One turn moves every row onto another: examples first, then more rows asked:
z549: [ 35   2   7  -7 -13 -22  13  32   5  30 -23  26  -3 -12  11  -6  10 -11
 -28 -25  -9 -11  25  -7  30  -5   7 -29  14 -23   7 -22   3  11 -30 -24
  21  41  -8  33  -3  -9 -12  13  40  -5  28 -12 -10   0   7  18  38  20
  28  19 -14  48]
z896: [ 36  14  33   9 -39  16   9  46  34 -13 -47  40 -12 -25   5 -10   7  -3
  -7 -26  -6 -18  29   2  42 -24  -2 -11 -33  -4   3 -53  27  -4  -9 -12
   5   8  36  33  12  -2 -12   1 -12   1  26  -3 -22  -7   0   1  15  18
 -30  22 -34  45]
z319: [ 30   9  -1  -7  -6  -8  12  33  -9 -27 -21  20 -33  -3  22  23   7  -9
  -1 -37  -3 -16  23 -15  29 -36  -6 -43  18   9  17 -36  15  36 -21   9
  18  -3 -15  17   8 -24 -33  20 -32   0  16   0 -16  -3   7  17  53  16
  11  22 -22  35]
z682: [  1  16   4 -28   7 -21  30  42 -11  -2 -11  27  -1   8  12  -7  -1  -6
   6 -46 -29 -24  29   9  20 -28  14 -54 -21 -35  13 -42 -12  25   7   0
  26  17  31   8 -33 -22 -21 -11   6  10  27  28 -39  -2  17   1  34   4
 -11   3 -41  56]
z506: [ 11  13  -8 -20  -7  -6   0  43 -21 -18 -38  27 -16  -4   1   6  10   1
  -3 -27 -22  -5  -5   6  52 -13  20 -48  11 -20   4 -16  17  34 -13 -14
  40  20  25  27  11 -19 -23  16  -3 -27  18  33 -12 -13   6  45  27  21
  23  16  -9  48]
z743: [ -2  10  13   0 -25  -8  25  21   4 -20 -34  10  29  22  19 -11   4  15
  -4  -9   1 -24 -14   0  16 -24  16 -53  -3 -25  12 -51   4  19 -24 -15
  28  40  41  23 -15 -37  -9  -4 -34   7  37  14 -28  -3   4  13  28   8
   5  15 -26  54]
z883: [ 28  -2   8  -7 -14   3   8  44  12 -25  -5  37   0  -4  18  -2 -12  -8
 -11 -21 -21 -26  37  -4   9   3   0 -37 -13  -5 -12 -32 -16  45 -30 -17
   9 -24  36  20   6  -7 -28  -1 -23   4  33  16 -28 -20  15   4 -13  18
   1  -4  25  40]
z892: [ 15  14  27  -2  -3 -16   9   8   2 -21 -17  34 -17  10  -4  11 -13   0
  -6 -30 -16 -20 -13 -12  27   8 -17 -28   6   0   7 -22  -4  16 -48   1
   7  -4  36  18 -11  -3 -29  19  20  12  62 -11  -8   3 -43  21   9  16
 -17   0 -15  52]
z979: [ 23  18  -1  -8  -2 -20   8  34   5   9 -19  24 -36  13  17 -16   8   1
 -33 -27 -26  -9  13   4  25  38   8 -20  -5 -14   4 -32   7  23 -16 -13
  18  58  12  36  -8 -10 -10   3   2 -14  15   4 -12   1  -1 -34  10  19
   3  12  -9  50]
z822: [ 14 -15  19  -2  -4  15  17  21  12 -11 -15  28 -12  -5  12 -14  27 -15
  18 -18  -9 -25   7  17  24 -50  -4 -28 -23   0   0 -16 -11  28 -12 -24
  15  -2  32   6  -3  15  -1  18  -6  12   5   7 -44  -2  30  -9  17   1
  13 -13 -13  33]
z963: [ 20  -8  31 -11  18 -28  11  15  30   0 -47  30 -19 -36  16   1  11 -19
   0 -24 -40 -21  14 -12  19 -27   3 -44 -18 -21  22 -29   1  27 -20   8
 -25  23  31  -1 -12 -21 -21  12   3 -27   6 -10 -22  -4  -2  19  40  -1
 -32  16 -11  49]
z522: [ 34 -18  11   7 -32  -8   9  19 -15 -16  -7  34 -13   0  14 -44   2  20
  -2 -32  -8 -28   8 -20  37  -5   4 -31 -21 -18  22 -18   4  30  -8 -16
  -7  14  23  18  -5 -14  14  32   1  10  22  -6 -24 -17 -16 -32  17   0
   0  44  -2  61]
z66: [ 24   1   2  -7  -2  -6  16  27 -11 -27 -26  22 -23  -6   9  24   7  10
  -7   1 -15 -36  -2  11  17 -17  18 -51  -3  21   7   3  18  20 -17  -6
  10 -35  23  18  -8  -9 -20  20 -16  -7  62  -1 -20 -10   5 -14  -2  22
   8  15 -12  47]
z107: [ 38  -4  22   8   3 -18   3  20 -15 -22   4  12 -25   3  22  -5  29  14
   5 -36  -7 -34   8  -3  22 -18   2  -8 -24  -3  30 -30   4  41 -32 -39
  21   3  25   9  14 -10  15  41   8 -10   5 -10 -30   5 -11  -3  24   2
 -13   7   3  71]
z417: [ 42  23 -20  -8 -27  -9  16  38  12 -23 -40  18   6 -15 -12 -10 -18   1
   4  -7  -3 -17  28  20  12 -14  -4   1 -10  -9  18 -22  20  37  -5   6
  19  22  39  23   2 -30   5   7 -11 -15  -3  14  -4  -9  -4  14  15  10
 -37  17 -15  59]
z615: [ 20  39  20 -18   1 -12  24  31  10  10 -26  11 -17  -6  19 -14 -18  -4
   8  21  -1 -32  17   0  41 -34   0 -18 -19 -19  21 -31  24  38  -3   4
   5   4   7  42  17 -19  -7  10  -6  -4  31  -9  -5 -32  -7  -8   5  23
 -14  38 -10  27]
z987: [ 35   5   7 -16  14   4  -9   5   2   0 -43  37 -14   8  27   5 -11  14
  -2 -20 -46 -27   1  17  11 -20 -25 -24   9  -9   0 -24  28  28 -25  -4
   6   3  39  30  -4 -10 -16  41  18  -1  30 -15   1 -12 -22  33  23  -1
 -25  14 -31  36]
z908: [ 25  26  18 -10  -6 -11  15  38  -4  21 -16  35 -22   3  19 -18  13 -11
  34 -19 -13   1  21  -1  23 -11   0 -24 -14  -3   4 -53   6  26 -14  22
  24  19   7  22  -9  -7  18   4 -27  -1  25   2 -22  -9  -5  13  -3  28
 -62  27 -14  49]
z719: [ 16  17  18  -2  15 -39  -2  -8  24   4 -11  21  14  -9  20 -12  15  -1
  -9 -46 -22 -33  22   6   4 -26   1 -57 -36 -30  19 -15   7  42 -14  -5
  -7  14  20   7  -4 -40 -19  -4  11   5  12 -10  -2   2  15   5   5  17
 -11   8 -17  60]
z830: [ 14  20  25 -36   8  11  15  29   3   2  -7  -6  15 -27  28  -8  29 -12
  -2 -22 -37 -19  11  -2  20 -24   1 -11 -13 -14  -6 -10   1  36 -15 -12
  34   3  30  13 -14   1  -2  30  -8  24  21  22 -20 -19  12   3  46  28
 -18  -5 -27  51]

z892 goes to z107
z615 goes to z896
Now these:
z979 goes to z987
z66 goes to z822
z319 goes to z883

